One vector is turned by the same rotation once a tick. Each row is the vector after some number of ticks, and that number follows the row.
The counts run from 0 to 200.
[153 127 104 120 177 142  89 119 132 171  96 138 145 121 143 172 119 173
 176  99  93 128  89  98 160 152 150  79  86 135 116  92 119 153 167 132
 146 151 109 135 116 147 127  69 157 104 131 130 138 156 149 132 136  81
 118 119] : 189
[128  89  95 130 169 117  98 145 165  76 125 110 161 149 107 174 143 132
 140 117 119  70 158 135 150 179 159 114  85 178 146 147 139 144 136 121
  98 127 114 126 134 145 131 134 119  96 129 123 114 138  95 181 157 108
  95 137] : 4
[136 130 117  97 171 135  88 113 141 154  90 149 165 120 124 154 130 130
 184 111  77 122 111 125 160 146 142  73  66 139 122 108 119 134 169  99
 140 153  93 110 118 155 110  93 169  91 148 135 129 161 147 149 130  85
 111 130] : 120
[145 111 123 133 150 159 105 135 129 184 118 133 135 160  99 160 126 135
 153 118 107 166  94  68 118 152 155  93 117 110 120  79 121 112 158 124
 134 123 105 140  90 159  95  98 149 119 166  88 115 165 153 108 116 125
 102  83] : 192
[122 115 131 124 119 150 130 125 163 134 120 131 138 156  40 141 131  95
 146 150 143 120 134 114 160 167  94 109 102 100 108 100 160 146 166 152
 154 126 122 146  78 161  84 160 148 153 120  89 127 120 135 132 113 164
 102  62] : 158
[ 95 108 163  94 171 160 111 149 149 122  91 143 119 102 106  98 120 146
 202  97 123  98 113 131 156 163 129 126 123 140 140 149 113 172 177 157
 130 105 112 135 115 167 100 142 167 117 135 129 144 157 113 167 127 102
 153 141] : 48
[124 136  85 120 151 152 121 168 185  99 109 125 152 116 110 151 167 134
 140 109 110  83 138 160 151 178 121 115 108 159  99 122 161 155 111 126
 170 127 115 150 120 134 110 144 175 138 110 117 156 113  94 203 154 154
 123  88] : 165
[166  48 135 169 170 121 123 127 148 102 143 111 123 135  70 112 139 151
 130 130  92 142 149  96 136 146 145 104 111 170 120 158 140 118 151 137
  99 103 106 122 121 100 115 114 114 101 173 147 112 182 102 139 145 137
 127 130] : 69
[136  95 125 134 145 132 163 144 170  99 125 162 161 139 125 131 156 114
 117 128  71 123 133 116 173 148 118  82 116 148  76 107 159 131 139  87
 149 145 101 160 139 140  71 153 136 127 140 104 147 110 120 193 128 129
 119  81] : 168
[134 101 155 121 172 108 155 165 157 123  83  97 139 126 113  78 128 154
 114 113 103 129 180 111 112 162 172 138 149 153 112 160 159 160 142 127
 148 109 131 152 158 130 100 161 156 128 128 127 146 150 106 188 101 133
 128  96] : 173
[112  85 161 115 158 104 145 147 116 163  68 111 117 145 120  86 130 157
 177 102 122 133 148 122 130 165 194 129 127 135 147 134 135 141 152 155
 144 101  95 161 115 141  82 134 141 126 140 129 151 169 129 124  48 100
 134 118] : 46
[131  83  81 147 152 106 135 161 137 109 109 120 130 130 167 136 146 181
 180 102 101 118 102 149 131 159 184  64 100 113 118 129 145 146 154 123
 136 175 106 159 121 138 100 159 117  96 131 119 150 133 131 171  96  96
 121  96] : 39
[180  76 106 161 151 145 132 155 143 135 165 135 137 178 119 149 149 120
 111 107  96 145 112  58 137 158 159  85 130 154  98  91 125 106 145 104
 112 136 106 165 124 120  81  85 121 109 149  96 117 151 114 130 141 137
 108 110] : 134
[112 111 142 135 142 121 142 126 189 132 100 106 145 120  54 128 152 134
 131 152 116 113 159 152 156 156 111 130  95 140  94 145 173 142 119 140
 161  91 102 140  74 117  95 136 169 161 138 147 145 146 110 137 115 157
 134  80] : 161
[148 138  94 125 165 134  81 141 187 126 131  95 130  98  90 133 149 160
 131 132 119  85 108 144 153 174 108 105 108 112  92 141 140 138 144 135
 165 140 113 118  93 111 113 146 177 132 111 137 128 128 117 181 176 152
 138  81] : 26
[127 141 152 115 182 167  94 136 145 128 117 120 145 144  69 129 134 115
 149 117 107 119 129 132 130 183 131 144 136 175 154 152 136 124 135 140
 143  92 124 126  92 120  99 104 192 122 166 112 139 195  97 164 161 144
 137 126] : 59
[179  62 114 147 148 134 125 145 159 132 153  80  96 157  71 127 123 155
 127 129 119 142 160  54  76 159 179 126 130 143 107 142 126 142 165 133
 120 121 113 151 117 124 119 130 117 105 146 119 101 169 107 123 122 148
 117 130] : 137
[177  59 134 118 126 153 137 138 142 105 157 125 149 167 107 161 143 138
 114 157 102 125 137  60 152 171 135  92 136 176 102 109 133  95 113 119
 142 103  95 144 113 124  84 119 129 114 155 104 103 159  93 124 166 140
 101 115] : 135
[120 137  98 120 139 117  85 130 178 124 122 127 138 128  78 157 134 127
 167 124 148  67 117 144 194 177 110 106  70 116 121 125 125 169 184 138
 128 147 122 133  83 161 119 139 152 137 110 129 133 112 129 137 146 130
 112 111] : 154
[135 119  99 148 168 138 140 153 171 113 103 151 125 119 119 116 165 145
 146 107 107 104 117 168 175 140 100 106 108 162  97 129 160 137 121 139
 165 129 115 151 101  97  83 104 172 131 110 137 164 120 100 171 144 153
 158  87] : 164
[160  72 140 138 142 164 139 135 159  98 149 133 158 162  85 160 130 109
 119 161 103 139 156  60 146 165 102 108 127 196  93 115 151 137 137 113
 134 118 123 141 135 141 108 114 134 116 159 103 114 173 111 141 167 134
  94 119] : 66
[151 121 149  95 127 124 110 134 162 156 129 131 150 146  93 158 145 116
 122 147 152  86 127 101 226 177  96  98 103 119 104 104 122 123 151 132
 158 127 109 147  93 157  69 134 148 163 105 110 115 105 127 114 139 154
 100  81] : 88
[159 100 147 111 156 108 119 110 184 162 123 105 141 100  49 116 142 135
 115 146 112 124 144 111 163 150 105 100  95 102  91 140 138 113 161 129
 149  98  95 108  89 116  87 144 158 145 136 150 111 134 128 129 127 161
 128  82] : 22
[147 107 118 139 140 119 162 125 167 145 102 113 134 131  76 117 150 138
 142 157 113 144 165 125 166 148  96 111  98 151  70 106 178 139 140 149
 177 120 110 152  89 100  85  92 153 155 118 153 156 146 115 102 102 153
 134  91] : 160
[146 116 107 134 142 148 123 147 161 120 133 123 145 142 102 160 147 141
 120 153 125 118 114 112 149 189 127  86 153  96  94 116 142 123 137 100
 166 148 119 141 106 150  87 174 153 134 133  76 114 124 140 168 151 160
  99  54] : 30
[153  90 137 119 188  97  81 163 152 165 124 107  98 123  68  94 125 151
 153  76 173  85 135 103 147 152 141 124 108 109 138 144 106 148 196 169
 105 116 126 123 113 144 105 129 134 135 112 127 114 113 108 116 119 146
 130 104] : 82
[121  88 118 103 158 112 148 151 132 109  83 148 159 136 167 135 138 140
 153 107  90 105 137 131 178 159 165  76  93 147 111 120 144 140 142  95
 146 154  89 150 152 147  78 133 134 101 120 135 155 123 118 170  98  78
 113 119] : 109
[131 124 145 151 152 103 131 130 180 162 112  95 134 122  66 110 139 149
 107 144 131 101 159 126 185 175 113 139 117 120 101 144 149 147 135 139
 154 102 136 161  78 120  89 141 175 177 140 120 138 140 121 133 134 169
 137  74] : 92
[ 98  82 162 105 159 129 130 128 127 130  76 141 112 119 114  90 139 168
 201  95 111 128 131 147 155 158 156 102 113 142 151 162 124 131 156 163
 145  94  75 128  95 133  82 140 152 112 146 143 148 172 118 141  98  99
 143 122] : 47
[133 136 119 163 165 114 110 156 146 166 110  82 121 142  79 105 162 146
 131 111 147 117 140 152 141 173 141 132 129 117 123 138 157 131 138 155
 167 121 136 154  78 111  85 134 169 166 123 111 153 147 122 138 116 170
 139  68] : 93
[149 133 157 133 166 141 115 121 143 181 108 123 135 148  67 101 125 110
 161 124  84 178 141  91 115 159 147 137 110 139 118 119 145 146 184 122
 149 111 113 141 106 128 102  69 178 117 166 134 139 193 133 122  99 127
 135 128] : 57
[144 124 135 136 167 142 110 141 150 181 102  98 145 145  81 126 117 148
 118 133  90 161 148  70 105 162 154 137 119 151 117 112 134 151 148 136
 146 102 135 161 110 129 123  77 174 140 168 114 126 196 130 123 116 130
 115 113] : 126
[137 123 170 123 176 150 114 124 137 152 109 128 144 131  86  98 146 116
 146 124  85 148 141 111 171 157 131 136 119 178 137 137 140 124 148 130
 138  99 105 135  96 104  86  70 179 127 173 134 149 191 106 147 126 130
 139 134] : 58
[158  65  90 136 168 111  96 134 170  83 144 114 132 125 113 164 138 163
 149 107 121  83 136 107 146 158 153  91  91 180 129 148 111 129 150 127
  94 126 102 112 130 128 127 137 120  83 123 147 109 119  94 162 163 110
 102 140] : 73
[180  66  87 144 164 116  84 172 129 115 157 106  86 156 112 119 140 157
 165  85 150  94 121 115 129 173 175 104 119 152 135 146  96 130 162 143
 106 140 104 140 125 116 102 129 118  92 114 128 120 127  96 137 138 136
 124 144] : 141
[162 132  97 119 161  89  72 142 147 182 126 119 133 141  97 148 136 126
 143 100 139  95 115 121 166 144 152  93  69  85 123 100 115 145 193 123
 118 164 116 140 109 144 104 116 140 135 113 115 127  91 146 122 116 134
 116  91] : 86
[154  51 153 113 130 110 126 121 128 112 161 141 130 147  95 133 133 121
 150 146 146 103 137  78 207 169 106  79 104 127 109 132 103 132 180 120
 108 141  97 141 108 161  78 151  97 113 124 117 111 119 129 108 124 127
 103 136] : 146
